128 stands for zero in the data rows.
Here are some points:
[121 143  44 145 125 172  59  73]
[149 119 168 150 171 144 108 116]
[152 113 117 175 175 161  78 159]
[184 102  58 119  47 187  89  90]
[168  72 143 144  97  84 109 159]
[ 70 151 141 131  62 147 194 100]
[102  71 158 103 105  21 147 138]
[151 134 130 132 137 153 127 150]
[165 139 113 101 118 149 129 132]
[ 71 176 134  92 114 146 191  58]
[ 77 120 124 106  64 108 177 161]
[109 155 170 180 197  91  71 111]
[151  88 120 177 124 130 110 176]
[135 138 175 135 147 132  94 100]
[152  79  68 198  99 205  99 104]
[ 78 180 135 109 149 148 197  67]
[165  70  63 206  92 214  99 101]
[120 125 171 103 141 137  81 123]
[192  37 157 128  97  57 104 163]
[154 108 142 128  89 163 103 110]
[151 167  87 113 108 134  94 156]
[211  41 168 136  82 147 106 107]
[181  62 122 168  89 203 123 135]
[138 167 155 131 166 119  90 161]
[ 63 167 152 109 123 161 204  15]
[111 172 134  93 145 130 166  98]
[172  98 189 144 146  93 106 105]
[105 158 130 118  75 140 157 114]
[146 120 121  60 103 161 140 141]
[143  93 134 140 175  85 125 194]
[157 173 184 160 153  99 108 109]
10 more points follow, each with its number after it:
[ 83 137 140  77 128 165 176  92] 0
[ 57 122 128  42  99 141 179 153] 1
[154 110  14 182  70 185  85 101] 2
[112  70 144 112 146   0 147 171] 3
[144  99 151 155 181  82  98 192] 4
[148 144 135 117 119 133 126 132] 5
[188  47 176 129 142  91 128 136] 6
[163  99 140 113  92 104 125 159] 7
[104 133 137  98  83 140 158 141] 8
[141 174 149  95 161 106 107 177] 9
Which of these numbered points is nearest to each point below by angle, seen from the average point of the first points? Its number follows each.
[163 104 154 148 164  81 108 185] > 4
[136 128  35 197 125 164  78 152] > 2
[152 138 108  84 130 156 130 156] > 5
[131 106 137 114  75 163 144 133] > 8
[168 122  87 156 126 155  68 120] > 2
[ 37 108 115  37  86 124 183 177] > 1
[114  79 179 101 134   0 136 155] > 3
[142 186 140  91 168 103 119 185] > 9
[129 184 116  54 127 126 145 152] > 5
[154 115 132 112 132 104 143 184] > 7
[189  47 210 151 141 105  64  86] > 6
[173 104 108 153 108 176 124 124] > 2
[117  83 140 114 153   4 146 178] > 3
[104  94 162  97 145  40 141 165] > 3
[139 166 141 120 162  87 137 145] > 9
[170 204 142 119 114  96 102 139] > 5
[143 172 127  68 109 122 116 176] > 5
[124  96 153 164 196 107  86 157] > 4
[184  50 211 155 140 104  63  87] > 6
[ 99 122 144 129  72 169 185 124] > 8
[112 135 148 122 123 165 175  79] > 0
[170 105  80 118 121 181  95 115] > 2
[124  68 150 153 200 100 108 196] > 4
[122 183 112  63 132 125 157 141] > 5
[139 159 158 103 144 122 111 137] > 9
[150 178 167 139 158 108  75 178] > 9
Here are 10 other points, each followed by its number:
[132 147  62 142 124 166  92  73] 0
[147 163 163 152 148 106  89 112] 1
[133 146  92 157 172 142 134 144] 2
[ 37 120 108  77  64 115 196 148] 3
[139 131 105 104 105 156 119 150] 4
[128  71 142 150 196 100 127 214] 5
[187 100  64 139  92 188  82 113] 6
[171  98 134 126  92 181 140 132] 7
[101  60 142  96 123   0 149 161] 8
[158 178 143 129 196  84 130 176] 9
The same question for these:
[145 159  69 131 116 154 104  68] > 0
[ 92  63 140 104 109  10 144 167] > 8
[172 105  51 159  95 183  64 113] > 6
[138 119 186 177 154 128  72  92] > 1
[147 146 171 162 143 117  89  98] > 1
[103 171 134 100  84 124 165 104] > 3
[116  71 183 106 129   0 135 153] > 8
[104  73 145  89 127  17 152 165] > 8
[176 183 150 138 203  70 113 175] > 9
[135  80 161 154 188  71  88 180] > 5
[164 111 137 126  92 168 156 134] > 7
[184  94  55 157 118 194  82 125] > 6
[113  98 152 167 197 101  73 152] > 5
[151  93 134 144 188 166 133 167] > 5
[140  46 192 139 116  43 134 109] > 8
[152 167 177 158 151 103 107 101] > 1
[149 101 137 153 103 183 167 120] > 7
[138  72 170 169 182 118  76 129] > 5
[142 186 138 131 168 106 133 161] > 9
[144 185 135 132 177 106 135 167] > 9
[129 105 169 111 137  10 125 163] > 8
[138 128 106 152 213 117 135 231] > 5
[ 50 155 135  77 121 153 192 117] > 3
[200  94 170 141 102 148 115 129] > 7
[122 104 168 121 117  66 141 140] > 8
[153 123 135 148 172 154 114 168] > 5
